128 stands for zero in the data rows.
Some points, one per row:
[125 111  91 104 139  68 127 178]
[113 122 135 129  80 101 172  98]
[112  91  76  88 155  33 154 168]
[162 103 136 132 145 126 158 107]
[111 103 100 108 136  47 126 151]
[127 145 116 114 138 122 128 131]
[168 111  88  73 185 167 124 137]
[125  90 114 122 127  69 145 156]
[131 166 201 208 133 184  74  86]
[141  93 155 124 168  93 156 121]
[101 118 117 124  93 106 109 151]
[100  89 130 120 132  29 171 145]
[148 103 130 123 158 120 147 167]
[114 112 114 152 104  45  87 179]
[128 184 215 245 158 185 110  77]
[125 107 112 100 147 151 130 110]
[142 126 138  91 151 120 152 144]
[112 136 111 160 125  81  73 146]
[126  97 104  80 148  99 154 135]
[114 117 141 133 123  89 113 182]
12 more points follow, each with its number after it:
[ 95 113 116 107 105 105 144 142] 0
[112 144 192 200 157 133 112 120] 1
[118 170 192 206  65 228  84  38] 2
[132 131 105 175 177 112  71 149] 3
[155 119 118 117 150 133 145 108] 4
[ 86 179 110 103  19 192  96 123] 5
[ 93 104 116 146  98 139 129 115] 6
[124 135 118 164 138 115 123 142] 7
[146 119 115 140 176 135 110 137] 8
[109 125 129 142 105 155  96 121] 9
[141 148 154 206 142 188 126  63] 10
[ 78 134 163 143  77  93 167 130] 11
Which three of these numbered points are nearest to each point below, looking only along the 2 directions in which the first points spread most? Their numbers follow each, nearest first.
[133 129 105 124 156 123 100 128] > 8 6 4
[128 122 149 116 104 135 138 135] > 8 6 7
[102 133 151 131 130 133 121 123] > 9 6 7
[128 106 115  97 136  45 150 159] > 0 11 6
[115 176  95 111  22 195 110 114] > 9 5 6
[110 126 132 143 169 105 143 125] > 6 7 8
[120 137 122 113 105 131 129 139] > 6 7 8
[172 130 147 173 208 216  85  97] > 10 1 2
[127 136 129 134  94 110 151 113] > 6 7 3
[122 134 132 152  89  60 106 137] > 11 3 7
[117 197 226 197  52 255  96  76] > 2 10 1
[146 196 205 212  87 248  93  40] > 2 10 1
[185  62 107  53 215 115 166 135] > 4 8 0
[122 149 174 219 168 115 133  95] > 1 5 9
[144 119 132 117 100 148 164 130] > 8 4 6
[ 75 132 142 152  97  91 118 147] > 11 3 7
[126 161 153 126  25 255 143  55] > 10 2 1
[130 136 118 115  97 124 118 130] > 6 7 3
[107 149 100  66  76 189 138 125] > 4 8 6
[134 213 180 103  48 255  79  93] > 10 2 1
